0: [2 6 3 4 4 3 4 2 4 6 5 7 4 4 6 7 3 6]
1: [7 3 5 6 2 5 6 2 5 3 2 5 5 5 4 7 5 2]
2: [3 4 4 5 7 7 6 2 8 0 2 3 0 2 7 5 6 5]
3: [3 4 4 6 7 7 5 2 8 0 2 3 0 2 8 5 6 5]
4: [6 3 5 6 9 8 7 3 7 0 2 2 2 2 6 2 6 6]
5: [3 1 6 4 4 3 6 2 2 5 7 5 7 4 5 7 2 4]
6: [5 6 3 6 6 3 3 3 2 5 4 3 5 5 5 5 4 7]
7: [4 6 6 3 6 2 4 6 3 3 9 8 9 6 3 3 2 4]
8: [5 5 3 4 2 3 3 5 4 8 4 3 3 5 5 5 6 4]
9: [6 4 5 5 6 5 6 6 3 5 5 5 7 6 2 4 3 4]
10: [6 4 2 6 5 3 4 4 4 5 4 2 4 6 6 4 6 5]
11: [5 5 4 4 2 3 3 6 4 8 4 3 3 5 5 4 6 4]
12: [5 4 6 6 7 6 5 9 8 3 4 3 4 5 3 1 6 4]
13: [9 5 4 8 3 6 6 2 4 0 0 4 6 5 4 6 6 3]
14: [6 4 6 4 5 6 4 5 4 3 4 6 6 5 3 2 4 5]
15: [5 6 3 6 6 3 3 3 2 5 4 3 5 5 5 5 4 7]
16: [5 5 3 4 2 3 3 5 3 8 4 3 4 5 5 5 5 4]
17: [5 5 5 4 3 5 4 8 6 6 4 3 3 4 3 2 7 4]
18: [4 5 4 4 9 7 5 8 9 1 4 4 0 3 7 0 6 7]
19: [6 4 5 6 7 6 7 3 5 2 4 5 6 3 5 6 3 5]
20: [3 6 3 4 4 3 4 2 4 6 5 6 3 4 7 7 3 6]
21: [4 6 6 3 4 4 3 9 6 6 7 6 5 5 1 2 5 4]
22: [4 4 5 4 0 6 6 4 8 4 4 7 3 5 3 8 5 0]
23: [6 4 4 5 6 6 6 3 6 3 4 5 3 5 5 3 5 4]
24: [6 3 7 3 1 6 6 2 4 3 4 6 5 3 4 6 4 2]
25: [6 2 5 5 5 4 6 3 3 4 5 5 6 4 6 5 4 4]

[1 5 6 2 5 5 3 8 6 5 8 6 4 4 4 3 4 6] 21 17
[8 4 2 7 4 4 6 3 4 5 2 2 3 6 6 4 6 4] 10 23
[2 6 5 3 2 3 2 7 4 7 7 7 7 8 0 6 3 2] 21 7
[4 6 6 3 3 4 3 9 6 6 7 5 4 5 1 2 5 4] 21 17
[0 2 6 5 5 3 5 7 4 3 3 3 4 4 4 6 4 5] 25 5
[9 5 4 8 3 6 6 2 4 0 0 4 6 5 4 6 6 2] 13 1
[5 4 5 4 7 5 5 7 4 5 4 3 4 3 5 2 6 5] 17 12
[5 3 5 5 4 6 6 5 6 4 4 5 3 6 4 5 4 4] 23 14
[1 5 6 2 5 5 3 8 6 4 8 7 4 5 3 3 4 6] 21 14
[6 4 5 6 7 6 7 3 5 2 4 5 6 3 5 6 3 5] 19 25
[5 5 5 4 3 5 4 8 6 6 4 3 3 4 3 2 7 3] 17 11
[7 5 4 6 5 3 5 6 3 7 5 4 7 6 3 4 5 3] 9 16
[6 5 5 5 6 4 5 6 3 5 4 5 7 5 2 3 3 5] 9 14
[3 6 5 4 4 2 3 5 3 6 6 7 7 6 4 5 3 3] 7 0
[6 3 6 3 1 6 6 2 4 3 4 6 5 3 5 6 4 2] 24 1
[6 4 6 4 5 6 4 5 4 3 5 6 6 5 3 2 4 5] 14 9
[4 6 6 3 4 4 3 9 6 6 7 5 4 5 2 2 5 5] 21 17
[6 5 5 5 6 5 6 6 3 5 4 5 7 6 2 4 3 4] 9 14
[6 5 3 4 5 5 4 3 6 5 5 6 5 5 5 5 4 5] 23 25
[6 4 6 4 5 6 4 5 4 3 4 6 6 5 3 2 4 5] 14 9
[4 6 6 3 6 2 4 6 3 3 9 8 9 6 3 3 2 4] 7 9
[6 4 5 5 7 7 7 4 6 3 4 5 3 5 5 3 5 4] 23 19
[6 5 3 4 5 5 4 3 6 5 5 6 5 5 5 5 4 5] 23 25
[6 4 5 6 7 6 7 2 5 2 4 5 6 3 5 6 3 5] 19 25
